Each row has a name. After each piece below comes the name of the row it's from, unless a question asks for something else. Each question is about the rows just above it. Places in a row count from 1.

K456: -6.77  5.33  8.26 -4.77  3.24
K323:  6.44  1.62 -5.20 -6.64  2.37
K89:  6.85  1.66  8.27 -4.77  3.24
K469:  7.80  5.85 -8.09 -2.33  4.77
K878: -8.02 -6.76  5.33  7.88 -2.78
K652: -8.02  4.26 -6.76  5.32 -6.77
K12: -8.02 -6.76  5.33  4.26 -6.77
Which row holds these entries in another order? -4.77  8.26 -6.77  3.24  5.33 -> K456
Put -6.77 -8.02 -6.76  5.33  4.26 back in order: which row is it? -> K12
Table of tags by key:
4.26 -> K704
-8.02 -> K842
-8.01 -> K851
6.44 -> K709
Look up the entry of K12 at place 1 in the table: -> K842
 8.26 -4.77  3.24 is in which row? -> K456
Where do -8.02 -6.76  5.33  4.26 -6.77 appear? -> K12
8.26 is at row and place -> K456, 3

K323:  1.20 -3.37 -3.94  1.29  1.45  1.28 -7.14 -0.49 -1.28 -3.04  0.54  2.34 -1.91  5.58 -0.79
K878: -2.27  0.56  0.82 -0.23  1.97  5.09  2.24  0.91 -5.42 -0.59 -1.16 -3.04  2.64 -3.60  1.60
K239:  0.26  5.08 -0.03 -0.47 -0.38 -0.61  1.20  0.52 -0.06  0.52  0.81  1.84 -1.15  3.64  1.20
K601:  0.12  0.25 -4.08  2.98  2.79  1.50 -3.50  1.58  0.09 -5.06  3.62  1.28 -4.91  7.58  2.36
K456:  0.21 -4.15  6.41 -0.26 -3.30  0.32  5.29  7.87 -3.07 -7.84  4.24 -2.79  1.70 -7.29  4.63
K698:  0.26  5.08 -0.03 -0.47  0.37 -0.61  1.20  0.52 -0.06  0.52  0.81  1.84 -0.53  3.64  1.20
K621: -3.63 -2.70 -5.29  1.71  5.40  5.88 -3.92 -4.21 -3.08  0.03 -1.49 -4.36 -2.93 -0.99 -0.20
K12:  0.33 -0.60  0.57 -0.37  0.17  1.08 -0.90  0.68 -2.39 -0.23 -0.57 -0.12  2.19 -0.38  0.26
K89:  3.95  1.30 -0.67 -6.33 -0.61  2.49  0.51 -1.53 -4.41 -2.26 -3.52  5.29  2.46 -1.77 -0.97
key -> tag
-0.06 -> K802
2.64 -> K776
-5.41 -> K384
-5.42 -> K372
-3.04 -> K618
Join K878 by its entry at place 9: -> K372
The row with  0.12  0.25 -4.08  2.98  2.79  1.50 -3.50  1.58  0.09 -5.06  3.62  1.28 -4.91  7.58  2.36 is -> K601
 3.95  1.30 -0.67 -6.33 -0.61  2.49  0.51 -1.53 -4.41 -2.26 -3.52  5.29  2.46 -1.77 -0.97 -> K89
Row and place of -1.16 in the named rows: -> K878, 11
Which row holds these entries in another order? -0.97 -1.77  2.46  5.29 -3.52 -2.26 -4.41 -1.53  0.51  2.49 -0.61 -6.33 -0.67  1.30  3.95 -> K89
1.71 is at row and place -> K621, 4

K698: -0.94  0.99  3.17 -2.34  5.25  1.34 -2.30  3.81 -5.34 -3.37  0.64
K621: -0.94  0.99  3.17 -2.34  5.25  1.34 -2.30  3.81 -5.34 -5.79  2.07
K89:  3.66 -0.89  0.47  2.08 -5.52 -4.55  2.43 -3.16  2.35  5.66 -1.17
K323: -4.56 -3.17 -3.41 -0.68  4.30  1.34  2.33  3.81 -5.34 -3.37  0.64
K652:  3.81 -4.56 -5.34  1.34  2.33 -3.41  0.64 -3.37 -3.16  4.30 -0.68
 2.33 -3.41 is in which row? -> K652
0.47 is at row and place -> K89, 3
key -> tag
2.06 -> K845
3.81 -> K114
-3.16 -> K184
3.82 -> K810
2.07 -> K232
3.80 -> K419
-3.17 -> K121
The tag of K621, keyed by place 8: -> K114
Put -3.41 -0.68  4.30  1.34  2.33  3.81 -5.34 -3.37  0.64 -4.56 -3.17 back in order: which row is it? -> K323
2.08 is at row and place -> K89, 4
Where do -4.56 -3.17 -3.41 -0.68  4.30  1.34  2.33  3.81 -5.34 -3.37  0.64 appear? -> K323

K239:  1.38 -0.58 -4.01 -1.48 -8.99 -0.90 -2.20
K652: -0.12 -0.15  0.04  0.06  0.20  0.03  0.16
K469: -0.03  0.09  0.06  0.21 -0.89  0.01 -0.16
K698: -0.03 -0.28  0.21  0.06 -0.17  0.09  0.01
Put  0.21  0.01  0.06 -0.03 -0.16 -0.89  0.09 back in order: which row is it? -> K469
-0.90 is at row and place -> K239, 6
Table of tags by key:
-8.99 -> K244
-8.98 -> K137
0.06 -> K183
-4.00 -> K861
-4.01 -> K54
-4.02 -> K488
0.05 -> K385
Look up the entry of K239 at place 3 in the table: -> K54

K12:  2.09 -1.88  1.93 -7.90
K89: -5.90 -7.36  1.59  1.37
K469: -5.90 -7.36 -2.19  3.65
K396:  2.09 -1.88  2.24 -5.82
K652: -7.03 -5.49  2.67 -2.31
K878:  2.09 -1.88  2.24 -7.90
Where in the named rows is -2.19? -> K469, 3
Table of tags by key:
-7.03 -> K670
-7.04 -> K246
-5.90 -> K808
Look up the entry of K652 at place 1 in the table: -> K670
 2.09 -1.88  2.24 -7.90 is in which row? -> K878

K456:  1.15  4.15  6.04 -2.48  7.48
K698:  1.71 -3.55  7.44  3.41 -3.92
K601:  6.54  1.84 -4.51 -5.33  4.89
K239:  2.35  3.65 -5.88 -3.58  5.56
K878:  6.18  3.71 -5.43 -6.32  1.61
K323:  6.64  1.44 -5.61 -4.14  0.97
K12:  6.18  3.71 -4.74 -4.28  5.19
K621:  2.35  3.65 -5.88  5.72  5.56
K652: -6.38 -1.09  7.03  1.86  1.02
K89:  6.05  5.67 -4.65 -7.28  4.11
K396:  4.79  4.53 -4.75 -6.06  5.38
K469:  2.30  5.05 -5.70 -3.20  5.04
Where in the named rows is 6.05? -> K89, 1
Table of tags by key:
6.54 -> K732
-6.37 -> K433
1.86 -> K725
1.02 -> K375
-6.38 -> K555
1.87 -> K117
4.79 -> K338
6.18 -> K580
2.30 -> K786
Join K652 by its entry at place 1: -> K555

K698: -3.32  7.98  4.27 -5.56  4.72 -1.72 -1.31 -3.45  2.53  3.93 -0.29 -3.01  0.86 -4.63  5.94 -4.97  3.52  1.11  2.63 -2.39  0.15  2.04  1.11 -2.87 -7.08 -0.73  2.28
K621: -4.38 -3.85  8.02  6.87 -4.51  0.10 -0.59  1.38  0.75  1.87  6.27 -1.25  3.34  5.80  0.64  2.54  3.55 -3.18  3.85  1.69  5.80 -0.77 -3.18  4.06  2.49  2.77 -0.73
K12: -3.18  3.34 -0.77 -1.25 -0.59  0.75  6.27  2.77  3.55  5.80  5.80  4.06 -3.18  8.02 -4.39  1.38  2.54  1.69 -0.73  0.64  0.10  3.85  6.87 -4.51  1.87  2.49 -3.85
K469: -0.65 -1.74 -1.55  3.93 -0.68 -3.12  6.37  7.69  0.84 -3.91  2.87 -0.21  2.59  2.64  5.32 -0.99  0.92  4.42 -6.13  0.36 -1.68  7.74  4.42  0.62 -6.82 -1.00  2.46
key -> tag
2.63 -> K410
-6.13 -> K907
The tag of K698, keyed by place 19: -> K410
The row with -4.38 -3.85  8.02  6.87 -4.51  0.10 -0.59  1.38  0.75  1.87  6.27 -1.25  3.34  5.80  0.64  2.54  3.55 -3.18  3.85  1.69  5.80 -0.77 -3.18  4.06  2.49  2.77 -0.73 is -> K621
Which row holds these entries in another order?  2.77  3.55  8.02  6.27  6.87 -0.59  1.87 -0.73  3.34 -4.51  5.80 -0.77  4.06  2.54 -1.25  1.38 -3.85  3.85 -4.38  1.69  5.80  0.75 -3.18  0.10  2.49 -3.18  0.64 -> K621
-4.63 is at row and place -> K698, 14
Where do -3.12  6.37  7.69  0.84 -3.91  2.87 -0.21  2.59  2.64  5.32 -0.99 appear? -> K469
Put  6.87  2.49  0.75  5.80 -4.38 -0.73  5.80  1.38 -4.51  4.06 -0.77 -3.85  8.02 -3.18 -0.59  2.54  1.69 -3.18  0.10  3.55 -1.25  0.64  2.77  3.85  1.87  6.27  3.34 back in order: which row is it? -> K621

K652: -1.33 -0.17 -3.13  1.08  1.15  0.24  0.74  0.69 -2.62  0.76
K469:  1.77  2.58  2.10  1.06 -6.74  0.70  0.31 -0.14  2.53 -1.45
K396:  1.63 -2.85  3.38  0.83 -7.48 -0.24  0.73  2.23  0.54  0.53
K323: -0.10  1.29  2.72  1.16  1.66  0.33 -0.08 -1.32  2.15 -2.69
K698: -2.21 -3.13  1.08 -0.17  1.15  0.92  0.29 -0.58 -0.96  1.96
K878:  0.70  1.00  0.26  1.05  2.47 -1.48 -1.67  2.27 -2.98  0.00
K89: -0.81 -0.05  1.02  0.72  4.13 -0.34  0.24 -2.08 -2.71  0.29
K456:  0.30 -0.15  3.55  0.08  1.81 -2.78  0.46 -4.72 -1.61 -1.97
K601: -0.17 -3.12  1.08 -0.02 -7.04 -1.10  0.62  2.67  0.25  1.26
K12: -0.90  0.02  0.27  0.41  5.53 -1.20  1.63  3.15  1.46  2.70
K239: -0.39 -0.10  0.98 -0.55 -0.83 -0.63 -1.28  1.97 -0.10  1.25
Which row holds these entries in another order? -1.20 -0.90  0.02  0.27  0.41  1.46  1.63  2.70  3.15  5.53 -> K12
-0.17 -3.13  1.08  1.15 -> K652
 2.70  1.46  3.15  1.63 -1.20  5.53  0.41  0.27  0.02 -0.90 is which row reordered? -> K12
tags:
-3.12 -> K640
0.02 -> K205
1.00 -> K833
1.29 -> K2
0.27 -> K554
0.99 -> K884
1.01 -> K162
0.26 -> K680
Look up the entry of K878 at place 2 in the table: -> K833
 1.77  2.58  2.10  1.06 -6.74  0.70  0.31 -0.14  2.53 -1.45 is in which row? -> K469
Where do -0.17 -3.13  1.08 appear? -> K652
1.02 0.72 4.13 is in which row? -> K89

K396:  1.13 -2.80  0.28  1.46 -0.29
K652:  1.13 -8.30  2.31  1.09  5.97
K323:  1.13 -3.03  0.28  1.46  0.15
K89: -1.64 -1.33 -0.21  0.06  1.28
K621: -0.29 -2.80  1.45  1.13  0.28
K239:  1.13 -5.08  0.67  1.46  1.38
K469:  1.45  0.28  1.13 -2.80 -0.29
K601:  0.36 -3.10 -2.21  2.65  0.10
K12:  1.13 -5.08  0.28 -1.09  1.83
tags:
-2.22 -> K542
-5.08 -> K262
-3.11 -> K280
-2.21 -> K395
-3.10 -> K757
-2.80 -> K525
Look up the entry of K601 at place 2 in the table: -> K757
 1.13 -2.80  0.28  1.46 -0.29 -> K396
 1.46 -0.29 -> K396
-2.80 -0.29  0.28  1.13  1.46 is which row reordered? -> K396
-0.29  1.13 -2.80  0.28  1.46 is which row reordered? -> K396
 1.13 -8.30  2.31  1.09  5.97 -> K652

K469: -5.70  6.39 -4.39  4.72 -4.34
K89: -4.50 -0.72 -2.00 -0.99 -4.54
K601:  3.84 -1.29  3.48 -6.58 -1.12
K396:  5.18 -4.93 -4.29 -3.50  2.95
K12:  2.21  2.75  6.20 -0.85 -2.05
K652:  2.21  2.75  2.22 -0.85 -3.37
K323:  6.38 -3.39 -4.67 -0.42 -2.38
K456:  5.18 -4.93 -5.54  4.32  4.52
Table of tags by key:
-0.41 -> K663
-2.38 -> K978
4.32 -> K998
-0.42 -> K153
-2.39 -> K608
The tag of K323, keyed by place 4: -> K153
Where in the named rows is 4.72? -> K469, 4
Row and place of -4.67 in the named rows: -> K323, 3
-0.99 is at row and place -> K89, 4
Put -6.58 -1.29 -1.12  3.48  3.84 back in order: which row is it? -> K601
Row and place of -0.42 in the named rows: -> K323, 4

K89: -4.81 -0.56 -4.09  0.52 -4.10  3.95
K878: -3.58  4.96 -1.52  8.47  3.80 -8.54
K456:  2.96  2.58  0.21 -1.24  0.93  2.47
K698: -1.24  2.58  0.94  2.96  0.21  2.47
K621: -4.81 -0.56 -4.96  0.52 -4.10  4.43
-3.58  4.96 -1.52  8.47  3.80 -8.54 -> K878
-0.56 -4.09  0.52 -4.10  3.95 -> K89
Which row holds these entries in another order?  2.47  0.93 -1.24  0.21  2.58  2.96 -> K456
tags:
-4.10 -> K161
-4.80 -> K809
-0.56 -> K674
0.93 -> K728
-4.81 -> K329
-4.11 -> K62
The tag of K89, keyed by place 5: -> K161

K89: -3.20  1.17  4.96  1.19  2.73  3.20  3.60 -3.21  4.29  6.89  0.04  1.87 -1.86 -0.08  2.83  3.20  4.37 -5.24  1.01 -3.48  2.87  0.31  1.23  1.76  3.45 -1.40  3.71  1.27  1.58  2.31 -3.55  0.33
K469:  0.62  1.53  4.61  0.62  3.31  4.24  2.38 -1.31  6.01  6.64  0.05  1.95 -2.18 -0.36  2.26  4.24  5.00 -3.48  1.10 -3.76  3.38  1.36 -0.26  1.33  4.26 -1.16  2.70 -2.32  0.40  1.28 -2.92  0.78
K12:  2.31 -2.51  4.71  2.31  1.33  0.06  5.58 -6.06 -0.38  6.99  0.84  2.50  0.11 -0.99  3.98  0.06  2.35 -8.31  1.14 -3.16  2.91 -2.69 -0.18  1.14  1.05 -2.18  6.44 -0.25  2.81  4.53 -4.50  0.02
K601:  0.55  1.69  4.56  0.55  3.37  4.35  2.18 -1.09  6.21  6.54  0.05  1.95 -2.21  0.01  2.15  4.35  5.10 -3.20  1.15 -3.80  3.50  1.52 -0.05  1.23  4.35 -1.13  2.57  0.10  0.16  1.15 -2.86  0.88
K878:  2.11 -2.08  4.93  2.11  1.49  0.61  5.33 -5.81  0.49  6.96  0.50  2.22 -0.39 -0.49  3.73  0.61  2.75 -7.94  1.07 -3.17  2.68 -2.05 -1.09  1.46  1.52 -2.07  5.93  2.69  2.79  4.23 -4.46 -0.03
K323:  1.68 -0.98  5.08  1.68  2.09  1.93  4.61 -4.76  2.42  7.00  0.12  1.95 -1.24 -0.71  3.26  1.93  3.56 -6.76  0.97 -3.29  2.61 -0.83 -0.43  1.79  2.50 -1.75  4.81 -1.03  2.36  3.32 -4.10  0.09
Table of tags by key:
3.71 -> K665
7.00 -> K373
2.70 -> K610
4.81 -> K113
2.69 -> K234
5.93 -> K445
4.80 -> K422
Join K323 by its entry at place 27: -> K113
-3.20  1.15 -> K601
Where do  1.68 -0.98  5.08  1.68  2.09  1.93  4.61 -4.76  2.42  7.00  0.12  1.95 -1.24 -0.71  3.26  1.93  3.56 -6.76  0.97 -3.29  2.61 -0.83 -0.43  1.79  2.50 -1.75  4.81 -1.03  2.36  3.32 -4.10  0.09 appear? -> K323
2.70 is at row and place -> K469, 27

K621:  1.04  0.55 -2.88 -2.53 -0.77  8.82  2.41  2.76  0.95 -1.92 -1.27  1.46  8.10
K239: -1.66  1.04  1.48  2.58  3.81 -1.95  2.43  2.78  0.95 -1.94 -1.28  1.49  8.11
K89: -1.67  1.04  1.49  2.56  3.80 -1.95  2.42  2.77  0.95 -1.93 -1.27  1.48  8.10
K323: -1.91  1.68  1.18 -0.13  3.65  1.64  1.49  0.32  0.49 -2.35 -2.38 -1.56  1.50
K12: -1.91  1.68  1.17 -0.10  3.66  1.63  1.51  0.34  0.50 -2.37 -2.38 -1.54  8.10
K698: -1.70  1.41  0.66  0.88  4.04  1.29  2.13  1.04  0.55 -2.88 -2.55 -0.77  8.82
K469: -1.45  0.82  1.18  3.06  3.84 -2.12  2.73  3.16  0.96 -2.09 -1.35  1.92  8.14
K878: -1.71  1.42  0.67  0.85  4.03  1.30  2.11  1.02  0.55 -2.86 -2.54 -0.80  8.80
K456: -1.45  0.82  1.18  3.07  3.84 -2.12  2.74  3.16  0.96 -2.10 -1.35  1.93  8.15
Put -2.38 -2.35 -1.91 -1.56 -0.13  0.32  0.49  1.18  1.49  1.50  1.64  1.68  3.65 back in order: which row is it? -> K323
Which row holds these entries in another order?  8.10  1.46 -1.27 -1.92  0.95  2.76  2.41  8.82 -0.77 -2.53 -2.88  0.55  1.04 -> K621
Where in the named rows is -0.80? -> K878, 12
 1.04  0.55 -2.88 -2.55 -0.77  8.82 -> K698
Table of tags by key:
-2.12 -> K201
8.14 -> K448
8.13 -> K571
3.84 -> K751
8.11 -> K434
8.10 -> K68
Join K469 by its entry at place 13: -> K448

K698: -0.95 -8.55 -0.63 -2.61  3.31
K878:  0.11 -0.55 -0.33 -3.51 -1.79
K601: -2.38  1.44  0.87 -2.88  1.72
K652: -5.09  2.94  1.37  1.99  8.30
K323: -2.96 -0.94  0.32  1.63  6.35
K456:  3.47 -6.41 -0.63  2.22  1.49
tags:
1.99 -> K247
-2.89 -> K31
-3.51 -> K617
-2.38 -> K3
2.00 -> K959
-2.88 -> K953
-3.50 -> K687
1.63 -> K277
Look up the entry of K601 at place 4 in the table: -> K953
Row and place of -0.95 in the named rows: -> K698, 1
Put  6.35  1.63  0.32 -2.96 -0.94 back in order: which row is it? -> K323
-5.09  2.94  1.37  1.99  8.30 -> K652

K469: -2.12  3.26 -2.06 -2.19 -1.57 -1.03 -2.14  1.46  2.47 -2.65 -3.00 -2.73  3.29  4.30
K89:  1.55  0.62  4.72  2.30  5.45  5.04  4.19 -3.37 -2.51  4.92  3.53  1.57 -2.28  2.03
K621:  0.92  0.48 -1.22  0.15 -0.98 -0.67 -0.56  3.26  2.05 -1.01 -1.17 -0.09  1.45  0.91
K456:  2.91 -0.23  1.48  2.06  1.15  1.13  2.14  2.90  0.94  1.81  1.48  1.76 -0.82 -0.76
K601: -2.93  3.63  4.72  2.30 -1.70 -1.31 -2.72  1.00  2.81 -2.86 -3.40 -3.27  3.69  5.18
K323:  7.30 -4.36  4.49  6.02  4.10  3.41  5.69  2.94 -0.99  5.99  5.53  5.92 -4.38 -5.08
K396:  4.04 -0.87  4.85  3.79  4.61  4.20  5.01 -0.13 -1.55  5.19  4.35  3.24 -3.11 -1.08
K12:  4.05 -1.64  2.70  3.33  2.71  2.47  3.42  1.85 -0.44  3.46  2.91  3.08 -2.13 -1.67
K878: -0.40  2.33 -2.95 -1.50 -3.34 -2.68 -2.29  5.19  4.08 -3.42 -3.17 -1.79  3.25  1.82
 1.55  0.62  4.72  2.30  5.45  5.04  4.19 -3.37 -2.51  4.92  3.53  1.57 -2.28  2.03 -> K89
-3.11 -1.55 -1.08 -0.87 -0.13  3.24  3.79  4.04  4.20  4.35  4.61  4.85  5.01  5.19 is which row reordered? -> K396

K456: -1.34 -0.60 -0.34  0.25 -0.81  0.12 -1.46 -0.84 -0.93  0.39
K323:  2.08 -4.63  3.46  0.22  1.16  1.17 -4.62  4.02  3.28  2.22
K469:  3.25 -5.50  3.65 -0.09  1.82  1.04 -3.25  4.64  3.96  1.78
K12: -4.33 -5.55  0.62  0.87 -2.52  0.81 -7.75 -1.32 -1.89  2.58
K878:  0.13 -1.01  0.44  0.03  0.06  0.20 -0.90  0.48  0.39  0.33
K396: -0.38  2.46 -1.24 -1.35 -0.19 -0.44  2.02 -1.22 -0.98 -0.95
K601:  0.36 -0.70  0.46  0.00  0.28  0.17 -0.42  0.50  0.49  0.26
K89: -2.52 -5.55  0.81 -4.34  0.87 -7.75  0.62 -1.89 -1.32  2.58
K698:  1.83  1.04 -0.85  0.17 -0.90 -0.09 -0.60 -1.55 -1.44 -0.12
The row with 1.82 1.04 is -> K469
Where in the named rows is -1.34? -> K456, 1
 0.81 -4.34  0.87 -7.75  0.62 -1.89 -1.32 is in which row? -> K89
Row and place of -4.62 in the named rows: -> K323, 7
Which row holds these entries in another order? -7.75 -5.55 -4.33 -2.52 -1.89 -1.32  0.62  0.81  0.87  2.58 -> K12
Table of tags by key:
3.65 -> K761
3.64 -> K868
0.45 -> K369
0.44 -> K972
1.78 -> K484
Look up the entry of K469 at place 3 in the table: -> K761

K698:  5.37  2.48 -2.16 -6.09 -3.57 -2.37  1.93  7.64 -6.39  7.04  6.55  7.82 -5.38  5.89
K12: -2.11 -6.84 -5.98 -6.86 -1.95 -5.30 -5.39 -6.75  7.88 -5.96 -5.70 -6.93  2.88 -2.40
K469:  6.55 -6.08  1.93 -3.57  7.04 -2.37  5.37  5.89 -8.44 -6.39  7.64  2.48  7.82 -2.16
K652: -5.70 -5.30 -2.40 -6.74 -5.98  7.88 -2.11 -5.39  2.88 -6.84 -6.86 -1.95 -6.93 -2.17
Row and place of -6.74 in the named rows: -> K652, 4
-6.86 -1.95 -5.30 -5.39 -6.75  7.88 -5.96 -5.70 -6.93  2.88 -2.40 -2.11 -6.84 -5.98 is which row reordered? -> K12
-2.16  7.82  2.48  7.64 -6.39 -8.44  5.89  5.37 -2.37  7.04 -3.57  1.93 -6.08  6.55 is which row reordered? -> K469
Put  5.37  5.89 -8.44 -6.39  7.64  2.48  7.82 -2.16  6.55 -6.08  1.93 -3.57  7.04 -2.37 back in order: which row is it? -> K469
 5.37  2.48 -2.16 -6.09 -3.57 -2.37  1.93  7.64 -6.39  7.04  6.55  7.82 -5.38  5.89 -> K698

